In the rows, 128 means zero.
These are runs of 6 systems, one row a step. Runs of the same system follow the same rule from any start.
seq 1, dima (10 x 26):
[[109 124  96 161 166 103 186 157 157  44 144 129  86 120  98 157 143 110
  155 116 149 116 102 103 132 127]
 [124 146 101 137 146 143  87 124 161 110  78 150 166 128  91 157  96 145
  134 182  84  87 151 159 168 100]
 [150 115 148  95  83 109 145 108 119 120 147 136 121  41 124 171  91  98
  129  81 110  88 169 133 131 137]
 [202 104 144 145 141  88 132 159 112 130 125 188 167 116 155  98 128 109
  119 189  98 154 121 138 131 165]
 [123  98  88  77  94 147 114 109 121 143 154 125 174 178 176  89 120  75
   98 109 114  83 112 106 134 123]
 [ 99  70 127 135 170 153 200 151  99  92 138 102 104 128 163 130  86 139
  130 132 163 141  84 114 141 149]
 [133  93  90 132 122 172  82 126 115 130  60 101 174 139 117 123 140 193
  189 141 124 110 112 114 126 117]
 [118 128 120 121 123 118 138 100 147 112 159 143 113 100 106 210 155 136
  169  64 147 108 121  76 123 168]
 [136 156 170 151 164 121 112 106 151 157 115 190 159 147 132 176 113 163
  125 191 114 146 137 152 156 165]
 [129 123 183  77  83 144 118  84 114 199 130 123 157 117 159 126 124 112
  104  79 128 107 170 140 125 124]]
seq 2, dira, 10 rows:
[[ 91 136 128 100 104 166  98 102 118 147 130  88  89  84 124 161  44 160
  118 113 118 120 151 146 142 115]
 [145 133 137 155  98 133 118 123 118 130  58  99 146 143 123  85 166 188
  186 152 133 132 140 161  95  84]
 [145 121 116 147 156  96 153 133 135 115 145 177 149 181 135 146 203 131
  163 118 152 145  90  74 129 165]
 [ 99 157 146  98 138 129 121 103 145 160 193 155  89 120 135 191  79 113
   80 107 126 145 133 108 154 166]
 [121 148 176 122  83 134 131 109 111 151 104  79  99  90 134  99  95 148
  126 120 128 133 175 188 106  83]
 [167 113 119 165 129  99 136 167 100 106 100 113 133 147 123  59 205 139
  167 124 152 158 108 120  93 112]
 [ 96 136  80 137 175 106 120 137 140 100 195 146 109 170 126 152 136  99
  107 113 147 141  80  76 146 170]
 [ 74 159 146 122 141 148 132 107 146 124 139 107  84  95 116 177  45 136
   98 133 123 117 155 163 156 115]
 [159 145 159 153 109 125 135 147 140 125  55 115 131 107  98  89 160 152
  162 153 117 129 166 174 102  71]
 [177 124  98 148 135  67 140 149 127  93 146 176 154 156 125 111 202  95
  148 122 127 129 108  92 121 147]]
seq 3, Gugo, 10 rows:
[[ 90 149 152 129 120  96 148  83 151 107 182 118 130 113 148 150  94  64
   86 107 134  74 145 163 130 143]
 [182 110 167 121  87 142 131 140 133 151 107 126 119  55 147 115  84 144
  140 174 100 149 140 149  84 144]
 [160  96 100  89 107 159 103 148 114 147  74 133 191 158 123  70 170 109
  134 112 105  93 144 114 139  80]
 [116  84  69 130 163 109 136 143 100  72 176 134 144 136 150 131  92  86
  104 121 129 100  89 101 168 163]
 [ 66 140 144 135 149 187 112 131 173 137 122  68  92 109 126 135  69 134
  106 155 139 131 117 148 102 133]
 [143 102 142 106  97 152 161 118 134 117  73 126 137  79  98 172 144 158
  191  90 124  87 160 118 125 101]
 [169 116 104 131 175 127  76 158 137 139 110 197 176 140 103 152 150 135
  131 154 101 140 116  90 167 166]
 [ 72 151 127 108 122 141 101  74 164 154 182 117 142 176 159 150 122  94
   95 105 145  96 109 115 121 160]
 [140  94 160 116  91 151 188 117 123 142 136 120  92  95 174 147  96 165
  163 137 141 159 106 114  87 160]
 [147 113 132 101 147 180 113 176 119 176  67 136 133 162 102  94 182 155
  144 111 132 168 134  90 138  86]]
seq 4, mada (10 x 26):
[[133 141 172 109 109 162  71 137 141 183 106  90 104  56  97 128 127 136
  123  95 123 144 159 132  88 131]
 [173 128  69  90  74  95 115 125  81 130 169 160  96 135 139 124 124 146
  145 101 110 160 123  84 144 122]
 [120 138  99 158 174 115 101 135 132 120 130 153 170 213 149  91 144 121
  109 188 126 136  91 136 151 138]
 [ 74  95 192 129 153 158 183 111 144 130 131  85 144 122 165 130 119  93
  107 102 169  92 115 144 104 150]
 [145 109 141 137 141 132 140 176  98 107  96 100  77  44  83 138 116 159
  154 100 137 159 147 124 128 112]
 [118 188  59 125  88 103  57  97 134 124 149 125 101 160  95 135 147 154
  150 109 116 127 137 113 134  97]
 [139 145 135 140 128  81 180  93 144 112 167 192 146 180 175 148 113 109
  117 176 119 123 120 142 149 151]
 [131 117 214 139 164 162 139 163 152 169  78 116 154 118 134  83 143 107
   98 157 135 144 141 166 101 125]
 [133  98 121  72 103 151 126 152  99 144 136  99  96  84 112 120 128 105
  118  40 135 124 148  89 132 106]
 [143 133  33 144 138  94  79 150  99  78 152 144 113 135 110 124  96 143
  133 154 100 140 103 111 165 129]]
seq 5, dem, 10 rows:
[[108 135 160 147 139 103 149  80 132 128 160 152 163 153 185 145  74 117
   95 177 127 112 122 172 143 167]
 [141 103 216 100 120 167 136 141 122 189 101 106 138  75 142 107 125 115
  109 103 136 138 157 143 100 135]
 [158 102  79  98 111 115 118 165  89 110 154 119  90  97 106 115 154 112
  141  54 132 142 121  66 129 122]
 [ 98 120  46 143 160 149  84 132 138  98 131 121 143 189 130 129 114 151
  137 166 126 122  76 101 148 138]
 [107 133 169 143 105 142 167  70 147 130  89 123 151 141 156 165 106 181
  170 167 133  98 139 173 119 119]
 [173 124 199 142 156  98 151 162 113 136 100 163 124  60  95 144 153 126
  131 108 128 153 170 143 140 137]
 [135 165  90  97 133 123  66 154 155 154 154 151 114 150  85 114 174  81
   95  89 112 138 138  81 138 112]
 [102 152  82 139  97 100 101  77 123 116 195 112 113 167 177 121  83 132
  118 153 129 128  92 136 115 158]
 [127  87 197 144 140 160 170 130 110 156  90  99 151 132 178  91 117 158
  136 163 155 152 112 159  96 144]
 [131  94 152  97 138 142 188 154 105 122 102 126 115 106 102 143 167 123
  149  47 154 118 152  92 150  93]]
seq 6, dira, 10 rows:
[[ 92 141 126 178 132 109 119  89 141  87 132  96 149 133 157 125  79 134
  128 188 129  92 113 192 116 142]
 [148 103 169 136 168 159 214 175 168 118  74 163 128 135 127 127 138 126
  144 182 125 141 123 128 128 110]
 [150 140 111  80 129 131 111 154 157 146 129 175 142 138  89 132 174  68
  102  83 104 107 157  86 154 101]
 [146 113 109 125  97  81  78  97  69 109 156 116 155  60 134 143  81 118
  122  97 110  86 151 153 148 157]
 [142 102 137 151 124 145 116 134 126 138 106 107 158 135 177  77  90 144
  127 210 117 146  96 161  92 149]
 [108  84 124 101 151 178 207 150 156 119 102 135 147 191 150 112 159  99
  134 122 146 102 105  91 135  98]
 [127 112 112  87 157 154  86 150 114 148 119 146 132  95  79 178 129 134
  120  61 119 120 152  81 180 131]
 [131 149 113 134  71 121  41  74 132 142 126  96 153  91 126 144 107 157
  155 134 108  95 140 155  94 148]
 [156 100 138 146 101 118 193 107 114 115 110 143 141 157 186 115 127 172
  181 185 134 142  98 139 103 138]
 [121 129 154  92 168 160 154 149 141 182 132 178 130 203 140 123 165 113
   96 113 143 167 120  81 159 123]]
seq 7, Kamuz (10 x 26):
[[185 133 157 128 121  82  92 143 130 140 135 161 170  82 120 103 149  62
   97 125  95 110 159 150 121 149]
 [131  95 143 109 122 127 158 125 134 125 180 134 133  97 183 131  63  72
   82 144 117 114 107 127 116 182]
 [101  88 105 106 123 177 157 146 112 120 111  82 117 150 167  68  71 120
  104 157 128 123 110 143 132  85]
 [127  88  74 123 102 137 138 140 102  75  91  79 140 120 110 101 155 131
  177  85 137  78 125 114 123  79]
 [144 121  71 145 144 119 112 133 159  73 108 163 151 115  86 185 134 143
  180 151 105  91 115 100 147 142]
 [131 177 144 121 105 126 156  90 187 136 116 183 122 150 123 182 104 147
  141 181  97 116 160 152 143 105]
 [169 121 195  99 107 122 170 119  83 176  96 168 141 113 146 129 123 153
  130 116 118 150 182 155 159 103]
 [172  91 154  83 130 162  71 162 114 187 114 136 166  80 121 107 138  96
   97  91 107 132 144 101 125 153]
 [102 101 104  91 106 175 105 114 148 147 175  98 108 107 157 154  88 113
  118 103 134 121  90  75  98 180]
 [ 87 115  95 129 130 182 134 124 122 133 111  86  99 177 148 120 103 195
  160 151 152 158  90 111 123 111]]
seq 8, mada (10 x 26):
[[154 170 160 142 124 115 118 103 158 155  93 187 139 143 108 178 147 188
  168 170 111 148 154 139 137 128]
 [157 142 193  95 115 126 101 102 137 210 131 177 171 138 144 139 163 115
  106 109 119 137 160 124 128 154]
 [173  89 149 102 152 134 102 174  97 176 153 157 140 106 148 103 132  98
   88 115 122 177 112  87 130 183]
 [104  96  85 122 146 166  75 153  95 144 147  76 119 152 150  83 119 135
  112 116 149 158  74  91 115 154]
 [ 73  97  98 156 150 121 165 109  80  76 150  83 114 158 156 134 109 163
  153 105 178 122  86 124 144 137]
 [ 84 160 153 195 174  96 143 120 131  83 111 101 108 123  95 156 148 170
  164 126 168 130 129 165 127 126]
 [110 197 174 136 110 100 139  96 167 143 146 136  70 105  95 181 146 141
  141  99 140 141 166 140 110 118]
 [173 181 156 111 110  95 122 135 127 172 145 191  90 126 121 131 116 132
  102 153  96 190 166 139 145 114]
 [145 143 135 102 118 118  92 135 111 177 152 139 149 174 160  56 132  80
   64 135 113 150 136 141 132 116]
 [123  77 119 115 154 130 166 170  98 104 158 106 130 135 168  66 112  56
   81 113 141 123  98 116 132 133]]
seq 9, dima (10 x 26):
[[132  84 177 138 142 143 103 140 110 141 117  86 164  54 150 103  85 106
  101 136 128 113 128 162 102 171]
 [187  90 104  91  92 166 125 173 151 158 123 145 121 121 143  95 149 113
  146 138 106 158  99  61  82 141]
 [120 126  65 115 124 101 170 111 100  97 156 165 118 209 151 137 134 147
  147 126 135 133 102  94 174 109]
 [ 65 114 141 163 162 131 126  84 102  97 114  82 167 139 142 148 100 156
  135 120 161  78 124 174 155 138]
 [134 100 178 125 143 183 106 149 166 156  85 102 136  52 101 158 138 136
  152 110 135 120 130 110  84 164]
 [186 147 117  95 109 122 112 145 143 168 134 203 106 134 109 156 156 149
  146 133 101 179 135  73 136 135]
 [116 160 128 131 108  69 131  64  87 135 176 154 140 187 169 133 118 138
  107 119 134 129 139 156 167 130]
 [ 85 107 198 154 156 143 142 120 121 141 118  70 157 122 166  91 124 105
   99 124 169 114 120 171  96 150]
 [144 104 135 103 141 197 116 194 157 169  87 111 108 122 105  93 165 123
  134 119 132 168 113  78  93 113]
 [128 165  63 119 118 103 117 132 108 113 155 150  67 169 101 144 141 169
  152 106 131 171 122  87 162  97]]
seq 10, Gugo:
[[ 84 174 214 131 155 141 124 113 157 179 119 110 116 138 113 129 160 119
   97  94 162 141 161 157 118 116]
 [192 130 135 128  81  65 142 128 106 116 157 155 103  69 121 140 161 126
  164  91 124 146 141 107 100 150]
 [153 164  89 135 120 118  67 140 126 157 125 147 132 197 137  69 143 143
  119 187 104 174 115 133 125 108]
 [ 87 119 131 130 118  97 194  87  88  93 155 103 135 177 174 103 121 106
  117  94 162  91 130 160 151  99]
 [145 116 173 162 174 119 159 188 113 113 118 117  84  68 121 103 100 126
  113 157 137 182 125 151 117 142]
 [129 169 112 118 106 126  79 140 148 130  98 107 122 112  69 101 167 106
  126  92 110 102 174 142 121  65]
 [160 122  74 151 110  60 119 105  97  63 150 161 156 111 136 150  96 132
  153 154 100  92 125 144 156 147]
 [ 99 135 170 146 156 154 117 121 164 155 105 120 172 166 160  96 101 110
   86 196 122 121 123 178 118 130]
 [142  86 167  89  97 136 201 131 129 120 126 125 135  81 144 129 127  71
  123  74 130  81 155 126 118 116]
 [184 104  88 109 133 147  67 190 113 142 117 147 124  81 108 106  99 127
  116 154  86 165 119  97 133 144]]
seq 11, dem:
[[156 131 143 179 158 110 158 181 143  85  97 126  86  82  91 120 146 149
  165 164 136 171 121 134  98 125]
 [130 171 111 110 138 123 151 152 160 125 109 173 117 194  97 108 167 105
  115 136 110 128 156 124 162  54]
 [ 99 161 124 146 128  70 114  86 111  99 178 124 136 129 145 130  82  90
   79 127 121  92 149 185 161 133]
 [134 112 173 138 120 149 111 150 155 151 118  78 136  90 152  68 120  87
  102 149 130 131 119 155  59 146]
 [161  85  99  90  86 133 202 159 110 106 140 128  93 123 152  94 134 100
  148  99 128 132 118  87 114  96]
 [109  86  69 124 181 146 120 158  90  86 114 130 160 153 125 123  87 126
  109 140 117 103 112 120 201 114]
 [104 125 126 130  99 161 102  84 160 117  77  93 178 110 117 156 112 145
  163 137 116  52 147 162 115 113]
 [199 122 148 148 109  87 152 149 144 100 118 172 123  52 113 151 131 125
  166 155 102 137 141 130 102 157]
 [176 136 115  86 140 138 104 165 147 169 117 203 154 171 118 107 153  93
   97 147  88 147 143  96 161 111]
 [112 131 110 101  90 102  93  59  93 144 181 132 164 152 173 144  94 114
  102  99 121  89 133 138 155 154]]
seq 12, Kamuz, 10 rows:
[[143 102  77  96  84 147 204 140 148  85 123 135  94 133 132 134 123 121
  172 126 116 108 117  85 120  86]
 [145 107  73 106 126 137 119 117 104 117  87 174 180 173 119 149 125 162
  158 143  95  95 136 113 194  95]
 [133 140 161 118  98 144  99  83 157 148  84 136 168  86 103 185 120 151
  158 124 106  77 176 155 129 125]
 [171 112 179 104 118 151 162 147 139 163 113 169  97  68 126 175 104 156
  147 138 115 171 143 107 121 154]
 [148 122 127  59 108 182 107 145 135 205 123 157 129 168 143 105 137 119
  104 116 110 161 133  81 136 110]
 [ 98  96 124  99 109 160  83  84  84 165 137  87 155 133 153 147 126 159
  138  59 157 105 119 102 131 156]
 [100 124 132 156 163 178  80 145 150 139  98  83 108 104  99 150 129 187
  161 136 153 159  97 106  95 160]
 [111 177 123 132 122 134 151 132 178 135 136 132  60 169 102 145 187 148
  160 112 155 170 114  85  95 109]
 [124 160 132 141 160  85 111 111  87 149 145 172 137 193 123 143 169 164
  126 106 151 168 132 119 179 132]
 [111 174 188 162 158 105  51 108 132 169 133 114 152 115 113 123 149 126
   95 119 141 136 153 175 116 160]]

Which system made each run below?
seq 13:
[[ 89 145 123 102 121 162 155  89 161 141  97 145 146 206 122 160 162 151
  153 110 138  94 142 112 155  79]
 [ 96 133 187 143 186 113 136 126  90 131 122 126 118  91  98 177 118 153
  117  75 162 138 161 147 179 138]]
 | dima
seq 14, 2 rows:
[[103 137  70 125 125 148  77 145 142 116 108  83 135 169  98  80 184 115
  139  94 137 104 114 103 112  84]
 [ 81 159 103 153 166 118 155 144 161  73 158 117  49 111  87 180 103 132
  136 117 147 140 114 112 139 128]]
 | dima
seq 15, 2 rows:
[[110  60  85 103 125 153 142 132 108 106 152  97 146 132 157 122 135  97
  136  68 154  92  86  70 124 154]
 [101  85  95 123 150 189 131 135 140 106 103 108 122 112 126 177  72 176
  160 153 128 117  95 102 139 148]]
 | dem
seq 16:
[[117 150 124 117 101 161 151 111 163 165 113 133 115 219 162  94 154 155
  145 168 135 157 110 120 100  94]
 [ 78 132 151 129 154 125 181 121 100 113 113 104 109 165 113 129 166 141
  138  57 181 120 147 131 161  78]]
 | dima
seq 17:
[[112 157 189 156 112 124 167  86 138 156 122 118 122 176 177 108 131 162
  138 170 154 158 127 174  96 125]
 [129 121 179 122 158 130 199 165 129 144 128 142  92 147 123 114 190 112
  128  82 171 173 125  92 119 116]]
 | dira
seq 18:
[[ 95 143 129 140 153 103 156 127 148 101 204 131  65 100 129 180  97 103
  108 107 151 149 103 100 122 179]
 [116 170 144 157 125 134 115 131 124 145 112 101  72 131 131 105  89 189
  131 186 127 193 129 172 111 107]]
 | mada
seq 19:
[[104 154 101 127 147 110 132 142 102 109 175 129  63 126 132 131  48 128
   82 147 119 165 128 144 172 117]
 [ 97 140 169 152 122 131  96 103  95 134  90  58 128  87 115 117 114 172
  143 103 150 113 161 189 115 108]]
 | Gugo
seq 20:
[[133  94 106  97 139 139 176 191 102 103 135 115  88 111 127  80 104  76
   96 100 125 137 130 110 149  86]
 [144 109  46 158 133 106  95 161  84  67 117 104 123 127 118  86 102 153
  149 159 111 134 103 133 142 109]]
 | dima
seq 21 (2 x 26):
[[102 140  58  96  91 144 110  80 147 124 158 142 121 175 141 178  96 154
  149 131 115 106 105  89 146 130]
 [ 96  98 172 131 157 168 161 100 107 156 108 125 144 156 168 161 102 193
  146 144 161 145 107 130 144 158]]
 | Gugo
seq 22:
[[162 101 146 155 167 131 131 186 123 110  79 126 117  70  76 137 171 156
  173 112 142 156 127 102 116 138]
 [119 188  78 131 142 110  71 129 179 123 139 163 126 171  75 147 175 109
  125 123 111 117 134 101 143 112]]
 | Gugo
seq 23:
[[199 127  83 141  89  81  75 149 119 106 147 146 125  69 122 109 108 118
  144 161  85 139 122 125 102 158]
 [120 123  95 128 120 112 159 109 123 104 152 142 155 196 189  88  86 103
  101 188 113 110 105 157 146 114]]
 | dira
seq 24:
[[119 133 162 122 172 145 172 130 155 150 142 188 120 158 151 172  86 132
   97 181 120 159 119 125 164 157]
 [119 118 192 126 130 151  81 122  87 186  97  82 155 101 144  86 110 145
  101 119 138 139 154 178 118 127]]
 | mada
seq 25 (2 x 26):
[[ 81 141 119 121 173 158 119 136 174 137 176 136 102 151 141 151  77  91
   68 156 128 140  98 111 141 164]
 [101 123 164  95  82 171 140  91 128 158 119  82  97  84 137 163  93 163
  151  84 143 116 151 133 106 120]]
 | Gugo
seq 26, 2 rows:
[[124 154 132 144 184 101 139 152 138 135 179 180  87 156 126 156 135 128
  105 141 143 196  97  90 147 174]
 [ 93 184 143 131 126 114  93  99 123 167 151 110 123 198 148  82 132 118
   78 130 138 147 143 169 134 101]]
 | Kamuz
seq 27, 2 rows:
[[123 180 101 127 123 134  86 141 188 118 101 132 113 126  55 140 175 115
  143 112 108 103 157 117 121  83]
 [167 141 103 154 101  46 129 100 102  73 145 166 140  89 115 165 118 141
  166 136 106 102 145 148 145 142]]
 | dira
seq 28 (2 x 26):
[[100 194  99 162 110 105 125 100 170 108 151 123  81 176 135 125 105 156
  137 195 125 151 111 156 108 109]
 [149 133 173 160 124  76 188 116  89 117 102 142 147 164 150  90 178 146
  154 128 152 138 149 168 134  98]]
 | Kamuz
seq 29:
[[163  89  93 114  64 120 177 135  89  90  99 105 127 119 150  77 123 129
  170 122 115 102 136 138 117  72]
 [133  99  98 145 196 133 123 187  98  93  92 138 154 145 111  90 109 117
  103 164 115 129 121 142 186 103]]
 | Gugo
seq 30 (2 x 26):
[[125  95 183 146 193 149 112 169  99 141  80 103 148  76  92 126 160 143
  133  82 159 140 143 126 137 144]
 [115 166  79 116 110 135 107 132 179 109 138 124  80 130  72 163 176 124
  161  82 130 119 127  75 110 109]]
 | dem
